(in the rows, 128 means zero)
The same turns and mirrors carry the whole set onto itself and the rows of a family onto each other. Which other rows belong to the same family as each row named below? List them in the order they appear above.
These 28 rows form 7 families of 4 rows each.
fusaz: [ 93 117 124 107 134 124 138 122 132]
devab: [160 131  85 106 145 156 164 145 107]
timaz: [154 137  84 118 145 174 154 137 132]
dip: [101 150 114 107 116 132 129 139 139]
fifid: [138 156  79 111 122 140 128 155 113]
Foze: [114 138  76 117 118 128 126 146  96]
Fos: [100 116 116 100 105 133 157 128 150]
vofik: [ 82 122 107  96 122 133 138 137 144]
dila: [110 135  79  99 107 117 146 149 109]
Delol: [130 119 119 111 147 165 173 118 137]
Lunan: [118  89  92 113 140 171 154 126 151]
Filud: [ 92 102 117 105 119 130 129 129 139]
ber: [138 106 102 120 124 168 175 114 141]
mera: [104 132 135 102 119 130 149 129 134]
Buli: [123  87 105 119 144 167 152 115 141]
sagis: [149 127  65 121 125 152 162 134 100]
Bazol: [129  99 108 110 131 172 158 126 159]
dadas: [167 109  79 109 140 148 146 146 111]
dumin: [116 118  80 120 106 128 115 148 104]
Fudos: [154 101  67 123 126 163 138 148 118]
rizi: [130 128  98 110 117 113 120 147 100]
Zikan: [130  99 107 106 159 159 163 122 145]
tani: [ 81 107 105 113 122 137 132 127 138]
nir: [159 117  76 129 128 167 145 136 111]
dezab: [117 115  79 105 117 120 119 155 103]
lov: [115 133 118 114 140 166 154 121 158]
tav: [132 145  98  98 117 119 138 156 103]
mikag: [149 102  68 118 141 159 141 140 105]

Which other rows belong to the same family as timaz? dip, fifid, lov
Which other rows belong to the same family as vofik? Foze, Bazol, nir
Which other rows belong to the same family as rizi? fusaz, dadas, Zikan
Which other rows belong to the same family as Delol? devab, mera, tav
Which other rows belong to the same family as tani? Lunan, dumin, Fudos

The same turns and mirrors carry the whole set onto itself and the rows of a family onto each other. Which other rows belong to the same family as each row named below? List them in the order they appear above.
These 18 rows form 3 families of 6 rows each.
rusod: [131 115 148 108  93 132 170 145 141]
Pep: [172  96 120 104 129 125 139 146 113]
fefum: [170  90 134 103 136 124 128 139 120]
Pufu: [128 114 133 111 106 139 172 163 128]
kun: [129 104 132 143 108 129  89 121 117]
pul: [159 104 138 117 142 120 127 117 100]
sokif: [170 104 144 111 133 120 130 131  94]
lofo: [ 98 116 138 147 101 141 116 129 116]
Kesot: [108 118 128 126  88 144 158 157 129]
vut: [113 108 141 142  93 131 112 107 111]
fibi: [157  98 128 105 143 136 143 154 106]
Kagi: [127 110 141 142  91 128  92 126 111]
Gom: [115 108 140 146 122 138  96 131 102]
Zusu: [129 106 122 115  76 135 162 145 133]
Kikas: [151 100 133 121 146 132 120 140  93]
risu: [124 116 127 124  74 135 151 152 140]
pomez: [138 119 138 107  96 127 177 143 126]
morad: [110 122 148 145  94 129 117 113 120]

Which other rows belong to the same family as fefum? rusod, sokif, vut, Kagi, Zusu
Which other rows belong to the same family as fibi? Pufu, lofo, Kesot, Gom, Kikas

The same turns and mirrors carry the whole set onto itself and the rows of a family onto each other. Which other rows belong to the same family as each row named below? List them in the order they appear above.
These 32 rows form 4 families of 8 rows each.
biku: [103 130 128 127 135 142 140 119 119 115 123 152 135 124 118 174 144 162
 130 108 158 188 137 134 104 139 148 124 154 138  83 125 104 118]
zuk: [120 140 146 133 127 124 158  85 140 115 162 133 160 131 144 130 146 138
 124 138 141 146 117 121 151 137 102  83 153 186 107 129 144 149]
Gudud: [123 132 111 120 130 125 111 140 136  99  95 147 142 115 133 161 135 167
 149 131 123 142 102 136 135 125 169 104 155 129  80 129 129 142]
Neraz: [137 124 106 135 130 122 118 130 136 101  87 136 119 148 151 117 112 137
 138 141 117 130 136 152 139 130 135 101 120 129 128 151 128 149]
navi: [137 140 142 140 153 145 135 122 114 109 102 123 114 150 127 138 140 104
 113 149 142 162 164 127 113 158 120 142 127 138 117 121 118 138]
zuz: [110 144 150 130 156  99 123  91 171 116 125 126 188 108 170 144 141 123
 134 114 169 140 115 143 100 150 102  97 114 142 124 127 133 124]
Bem: [118 206 145 120 161 162 129 126 158 120 109 130 163 125 131 155 167 131
 142 123 142 136 101 138 114 162 119 100 112 115 118 153 142 103]
gov: [110 154 140 118 154  94 121  93 144 128 122 142 193 103 161 141 140 127
 134 112 155 130 108 136  90 163 114  97 122 127 133 145 133 137]
Sula: [124 183 142 104 125 152 153 111 149 116 143 141 119 139 119 160 144 128
 124 139 110 137 120 146 152 149  91  93 143 165 110 129 157 100]
kiz: [119 155 154 132 146  97 126  73 139 134 117 145 184 119 176 126 142 132
 131 124 171 142 110 148 102 153 112  97 127 152 122 141 129 140]
zek: [114 197 129 108 168 145 131 113 159 123 103 112 167 121 148 157 163 136
 132 144 139 141 103 138 109 149 106 104 103 120 120 142 156 100]
tukap: [119 155 135 129 168 109 132  82 160 120 110 129 189 113 180 138 145 121
 137 114 161 144 103 143 109 159 124  98 145 135 132 139 131 140]
muk: [142 122 144 121 135 106 143  84 153 110 157 141 159 127 138 131 146 121
 124 124 137 125 123 130 143 146  91  89 160 171 114 119 139 143]
Letom: [115 140 153 124 140 135 134 113 120 124 120 152 120 105 128 173 150 149
 134 109 148 189 134 125 101 145 132 140 157 128  83 117 117 108]
subo: [121 154 100 124 119 113 110 132 141  94 109 147 136 108 124 143 123 164
 159 130 128 138 101 120 138 105 149 115 155 120 100 141 125 134]
ruv: [128 177 148 107 117 165 151 120 158 113 144 133 144 148 127 144 159 136
 130 138 100 144 119 140 137 136 102  88 131 151  90 145 157  99]
turi: [106 136 133 132 132  96 141  85 146 108 157 146 158 120 132 138 134 123
 119 147 147 135 116 128 142 146  88  86 142 174 110 120 147 157]
zet: [116 169 141 127 125 164 150 110 169 119 151 144 120 152 113 147 145 133
 129 146 121 151 113 137 146 145  93  75 126 147  97 128 155 107]
tep: [106 131 110 127 133 113 107 125 145 107 107 158 136 109 123 159 132 160
 171 128 134 135 102 143 118 107 141 112 156 121  76 137 132 137]
mose: [116 143 151 134 125 113 123  93 156 105 169 134 157 122 125 140 140 132
 115 125 153 135 112 137 145 147 102  78 146 183 124 115 141 140]
rato: [131 128 145 141 152 154 139 122 107 114 120 147 115 133 117 133 144 109
 126 148 145 165 161 133 117 156 127 130 103 128 137 133 115 132]
kor: [135 131 118 133 127 113 117 137 132 105  78 136 122 155 131 130 112 127
 151 161 126 132 137 132 121 126 115 108 110 126 135 145 122 134]
dofu: [145 131 121 129 135 111 116 135 127 108  82 146 113 136 152 126 125 126
 137 151 115 123 141 139 135 130 144 102 105 121 116 123 121 138]
vit: [121 146 135 142 151 131 144 121 103 109 104 141 110 136 131 145 143 116
 114 138 159 163 171 130 120 143 125 133 110 143 119 120  97 127]
Kol: [119 200 134 114 158 154 135 108 157 128  93 142 160 128 141 155 164 139
 137 129 144 151 110 172 117 157 112 106 121 121 117 154 157  94]
dusur: [ 96 148 127 117 147 149 138 112 113 115 140 149 132 101 117 170 142 134
 135 115 150 183 132 122  96 134 141 143 152 120  91 124 115 128]
Fiv: [110 134 139 127 128 143 123 115 126 111 136 165 143  99 119 153 137 151
 136 115 156 194 123 115 116 136 145 135 154 119  91 121 116 108]
Vem: [119 214 153 111 147 140 122 115 151 116  95 131 168 124 157 150 160 123
 136 134 135 134 104 158 105 153 119 112 113 132 108 154 139 106]
Rul: [116 134 154 142 147 143 131 127 110 106 101 142 129 137 124 149 130 107
 125 155 161 184 153 116 116 159 118 138 121 140 128 122 112 124]
Dezo: [124 127 125 148 141 118 114 137 136 104  92 143 108 138 141 134 116 125
 163 159 120 120 123 142 139 134 139  95 116 137 133 141 124 146]
fibe: [113 142 115 125 130 113 114 128 134  96  98 154 131  92 141 157 137 178
 157 113 136 148 102 144 146 117 149 112 156 133  89 148 128 134]
goval: [125 177 132 107 127 158 134 108 151 128 153 131 133 145 110 145 153 152
 116 146 114 142 105 140 139 146 102  77 128 146 119 131 164 102]

Which other rows belong to the same family as tep? Sula, tukap, muk, rato, Kol, dusur, Dezo
Which other rows belong to the same family as Gudud? biku, zuz, zek, mose, dofu, vit, goval
Which other rows belong to the same family as Vem? zuk, kiz, subo, ruv, kor, Fiv, Rul

The same turns and mirrors carry the whole set onto itself and the rows of a family onto each other. Which other rows belong to the same family as each row named below? List them in the order they appear above.
These 18 rows form 3 families of 6 rows each.
Tuto: [124 143 102  98 116 104 172 119 115]
botom: [ 91 153  84  98 108 137 142 198 136]
goziz: [143 150  79  87 137 120 157 131 135]
Laru: [ 98 147 116 100  95  99 174 144 105]
mapid: [ 77 139 106 112  91 129 153 177 125]
lagiz: [ 79 147 109 106  90 118 159 179 116]
Sisak: [ 91 152  85 104 107 143 140 190 144]
nakat: [146 160  76  81 140 116 157 146 133]
Zili: [126 160  69  88 134 137 140 182 146]
nosu: [129 150  70  90 136 141 141 167 150]
gake: [ 97 147 116 108  92 106 173 138 107]
Suveg: [ 91 135 115 107  94 109 171 141 111]
poma: [144 160  78  88 140 121 156 137 137]
fuda: [ 73 146 109 114  87 126 156 173 122]
vek: [129 154 100  96 120 103 171 118 117]
Teluk: [ 95 143  83 103 114 146 138 190 144]
lod: [125 160  69  92 133 142 141 174 151]
pes: [132 155  99  89 121  98 173 126 112]

Which other rows belong to the same family as Tuto? goziz, mapid, nosu, Suveg, Teluk
Which other rows belong to the same family as Sisak? gake, poma, fuda, vek, lod
Which other rows belong to the same family as lagiz? botom, Laru, nakat, Zili, pes

The same turns and mirrors carry the whole set onto itself and the rows of a family onto each other. Which other rows belong to the same family as each row named below? List them in the order they appear above.
These 40 rows form 5 families of 8 rows each.
gik: [ 89 143 133 124 135 136  97 146 134 152 108 158 143 119 116 108  92 126
 143 167 167  92 125 150 166  99 124 125]
Kore: [119 137 123 102 114 128 131 169 172 108 133 120 117  99 143  93 113 145
 103 110 119 116 126 129 149 108 148 134]
Bidon: [139 135 128 123 105 153 149 152 154 120 127 115 119  96 163 105 128 128
  90 113 123 151 117 121 131 144 122 124]
dubul: [130 131 107  97 145 132  93 173 143  95 123 116 135 104 108 104 107 144
 105 137 129 123 112 129 158 113 125 119]
ziz: [ 85 122 149 146  96 123 159 126 147 164 103 159 136 113 140  98 116 132
 115 139 164 111 123 150 147  87 142 126]
mog: [111 141 133 142 135 161 104 130 112 159  98 150 150 118 123 121 103 111
 131 177 172 127 111 140 151 132  94 112]
sutu: [129 124 138 122 117 156 138 128 148 126 124 112 110 108 179  99 126 146
  91 119 117 153 111 114 141 140 139 123]
momos: [112 138 129 124 135 120 116 137 131 131 119 152 168 121 104 120 101 130
 142 164 155  91 129 136 149  78 113 119]
rura: [138 128 143 120 107 160 141 130 134 135 133 111 120 108 177 125 128 134
  94 141 109 165 133 111 153 126 125 122]
Ked: [105 142 147 131 104 119 155 132 155 148 126 156 153 116 143 111 109 129
 139 139 147  90 141 133 137  79 131 132]
kateb: [114 133 131  94 172 134 105 165 130 104 111 120 140 116 124 100 103 157
  93 162 117 126 115 124 171 113 136 134]
zotog: [ 95 122 139 124 128 125 111 139 140 146  97 148 160  99 108 103  97 124
 138 155 155  75 125 146 165  90 114 122]
disem: [132 136 131 143 130 146 127 120 109 142 112 145 173 119 116 131 114 115
 131 171 161 125 117 127 133 112  85 106]
kipa: [110 124 131 102 128 131 118 147 164 114 129 118 110 112 159  87 111 161
 104 119 114 119 119 122 159 107 161 133]
nokem: [ 89 108 157 134 103 127 156 124 156 144 107 146 126  99 149 104 104 111
 128 134 158 100 142 144 158  84 141 117]
Toz: [145 123 125 113 139 160 103 137 112 120 125 109 136 112 138 133 119 139
  98 167 115 166 121 114 166 122 108 108]
kipet: [125 132 150 100 117 131 122 176 151 129 140 113 114  95 140  81  98 160
  97 127 118 121 122 125 162 108 148 137]
nove: [106 115 130 148 129 138 122 122 107 154  89 152 156 115 103 114 114 125
 113 172 176 132 103 147 152 107 105 104]
dape: [140 132 157 120 106 155 144 160 139 141 136 107 114  94 160  90 110 147
  86 124 119 150 115 118 145 137 130 128]
Vib: [115 117 136 141 132 149 113 122 114 150  87 141 167  99 111 117 107 110
 127 168 162 108 110 138 153 123  83 107]
bafu: [104 139 149 100 142 131 143 159 156 117 121 125 124 110 163  91 109 157
  90 136 109 121 128 124 162 110 156 150]
zeza: [113 122 153 154 101 155 154 112 133 167  94 142 154  94 151 112 119 103
 120 144 155 114 119 136 140 132  94 117]
Vod: [124 125 124  94 144 133  90 154 132 111 131 115 131 115 126 120 106 153
 109 160 111 131 132 121 181  88 135 121]
Vibo: [134 132 136 114 163 160 122 145 112 115 104 113 143 112 141 111 117 141
  81 165 122 159 105 116 155 147 110 123]
Kavod: [ 93 125 155 137  97 131 152 127 158 162 103 150 145  95 149  98 108 119
 131 132 148  81 133 143 152  99 125 132]
lud: [136 126 136  97 143 140  93 177 123 120 131 109 128 100 109  90  94 157
  97 151 125 132 107 124 167 117 127 122]
Kidu: [140 119 121 118 147 162 103 131 120 115 115 107 126 112 145 108 121 143
  93 146 128 163  95 114 147 147 115 109]
tugod: [125 137 152 120 133 154 159 141 139 128 114 117 127 109 178 102 123 140
  79 140 113 155 118 116 145 143 130 138]
naso: [150 130 111 118 134 158 112 153 125 107 117 110 137 101 126 115 122 128
  93 140 133 159 102 121 139 148 100 109]
nege: [114 101 138 140 134 149 120 117 109 135  91 137 148 102 112 125 106 100
 123 169 171 131 119 139 157 113  97  91]
kaniz: [ 93 104 139 122 134 123 113 132 134 128 101 146 141 105 107 111  94 117
 134 160 164  96 132 146 172  78 129 106]
tibar: [106 119 146 161 100 143 158 112 123 168  94 153 143 112 140 111 124 119
 107 152 170 140 111 144 136 117 113 111]
busuz: [152 126 141 117 130 162 113 161 112 132 127 104 128  97 130 100 108 143
  86 147 127 161 102 117 152 146 108 114]
rov: [122 118 117  99 158 137  83 149 135 102 119 114 127 117 124  98 108 159
 105 146 123 129 104 123 166 114 138 118]
Nare: [ 87 119 135 133 124 117 123 136 131 150  98 160 147 117 103 101 107 140
 122 159 168 102 116 153 162  77 133 118]
buva: [ 84 147 150 135 105 138 137 137 156 168 114 160 129 113 155 101 101 124
 138 144 160  94 136 147 153 104 139 136]
mame: [125 140 149 152  97 146 168 113 134 157 120 149 156 113 156 125 122 113
 127 144 152 125 130 126 120 114 103 119]
Teg: [110 106 156 151 101 153 162 107 130 149  98 140 133  98 155 118 117  95
 118 145 164 136 129 135 143 119 110 103]
vate: [118 130 141 102 113 135 130 149 156 125 141 118 114 109 166 113 115 152
 105 134 103 131 144 119 169  89 154 137]
botam: [105 144 150 151 104 163 144 122 132 176 106 152 135 113 164 115 114 108
 127 152 166 129 123 139 137 137 110 123]

Which other rows belong to the same family as Vod? momos, rura, Ked, disem, Toz, mame, vate
Which other rows belong to the same family as sutu? zotog, kipa, Vib, zeza, Kavod, Kidu, rov
Which other rows belong to the same family as Nare? ziz, kipet, nove, dape, lud, tibar, busuz

